Families of rows that turns and mirrors carry onto each other, the same ones carrying the whole set onto itself: the rest of each named row's family, in list order:
8 families of 4 rows:
muz: [-3.19  0.12 -0.66 -4.01 -0.97  2.66 -1.37  1.33  0.18  3.01  1.83 -1.01]
Zamo: [ 3.13  1.79  0.61  3.95  1.64 -1.12  0.10 -0.57 -0.32 -0.46 -0.36  1.17]
Zuk: [ 0.86  0.01 -1.12 -2.22 -0.25  3.51 -0.54  3.40  0.39 -2.26 -0.79  1.55]
Kag: [ 1.88  0.36  1.19  2.72  2.48 -1.66  2.58 -0.25 -1.36 -0.23 -1.72  1.13]
Zasen: [-3.22  1.41  0.47  1.86  2.73 -0.39  0.15 -0.93 -1.34  5.04  0.19 -2.83]
forod: [ 0.80  0.76  0.10  0.25 -1.82  3.76  1.40  2.89  1.78 -1.76 -0.80  2.34]
Meda: [-2.67  1.94  1.18  1.15  3.48  0.13 -1.55 -1.23 -1.53  4.11  0.12 -3.03]
tosi: [ 1.62  0.32  1.66 -1.27 -2.49  2.59 -0.38  2.60  0.43 -1.55 -0.23  2.33]
bubif: [ 3.59  2.83  0.20  2.89  2.21 -0.20  0.90  0.69  0.38  0.64 -2.30  0.25]
tatir: [-4.77 -1.27  0.07 -1.88 -2.12  1.85 -0.21  0.70  0.77  2.70  1.70 -1.13]
nev: [ 1.74  1.90  1.40  2.90  3.75  0.21  2.00 -1.26  0.20 -1.29 -0.47  0.65]
Povum: [ 1.99  2.92  0.86  3.17  2.20 -1.67  1.74 -1.41 -0.53 -0.58  0.33  0.52]
Bati: [-2.81  0.37 -0.05 -3.00 -2.01  3.76 -2.83  1.18  0.91  2.67  0.65 -0.49]
kemor: [ 0.84  1.60  0.04  0.10 -2.40  3.52  1.30  1.89  1.39 -1.70  0.86  3.05]
gof: [ 1.52  0.61 -0.88 -1.07 -2.17  2.34  2.33  3.19  0.21 -1.58 -0.63  1.76]
Pes: [-3.64  1.20  0.38  0.43  3.03 -1.02 -1.22 -2.16 -0.42  3.93  0.98 -1.92]
mepi: [ 3.55  2.02  1.05  1.82  2.06 -0.26  1.34  0.87 -2.41  0.30 -1.79  1.36]
pigi: [-3.45  1.55 -0.49 -1.40 -2.70  3.64 -2.27  1.91  0.00  3.66  1.18 -0.44]
zit: [ 2.76  2.07  0.42 -0.20 -2.77  2.95  0.29  1.93  0.94 -1.63 -0.09  1.78]
ner: [ 1.46  2.27 -0.49 -0.26 -2.42  3.59 -0.31  2.69  1.94 -1.20 -0.12  2.53]
govu: [ 2.68  3.07  0.97  2.45  2.52 -0.04  3.01 -1.25  0.28 -0.15  0.30  0.97]
Lis: [-2.66 -0.51 -2.79 -2.01 -2.00  3.56 -1.62  2.20  0.15  3.24  0.40 -1.54]
vebon: [-2.39 -0.56 -0.62  1.97  2.62 -0.55 -1.20 -1.52 -1.25  4.57 -0.88 -2.21]
tuzub: [ 2.21  2.14  1.16  3.50  3.09 -0.15  2.67 -0.13 -0.19 -0.10 -1.41  0.08]
Povub: [-4.15 -1.70 -2.45 -1.33 -0.67  2.63 -1.80  0.74 -0.47  2.13  2.06 -1.01]
kon: [-2.84  1.19  1.52  1.22  2.94 -0.63 -0.11 -2.19 -1.00  3.60  1.18 -2.76]
banu: [-1.48  1.95 -0.44  1.51  1.78 -1.30  1.64 -1.50 -1.29  5.26  0.88 -2.29]
dokot: [-4.47  0.12 -0.63 -1.50 -2.20  3.50 -1.21  2.05  0.72  3.25  0.75 -0.57]
Vume: [ 0.20 -0.39  0.40 -0.54 -1.47  2.98 -0.56  3.03  2.27 -2.24 -1.56  1.44]
mele: [-1.75  1.51 -1.52  1.37  3.29 -1.10 -0.84 -1.97 -0.48  4.01  1.60 -2.25]
Balig: [-4.20  0.53  0.28 -1.47 -1.85  2.97 -3.13  1.53  0.88  2.77  0.99 -1.18]
rek: [-1.42  0.17 -0.51  2.57  1.62 -1.24  0.00 -1.86 -3.09  4.37  1.23 -1.08]

Same family as govu: ner, kon, Balig
Same family as nev: Meda, kemor, pigi
Same family as zit: Povum, Bati, Pes
Same family as rek: Zuk, mepi, Povub
Same family as tuzub: Zasen, forod, dokot
Same family as bubif: tatir, banu, Vume

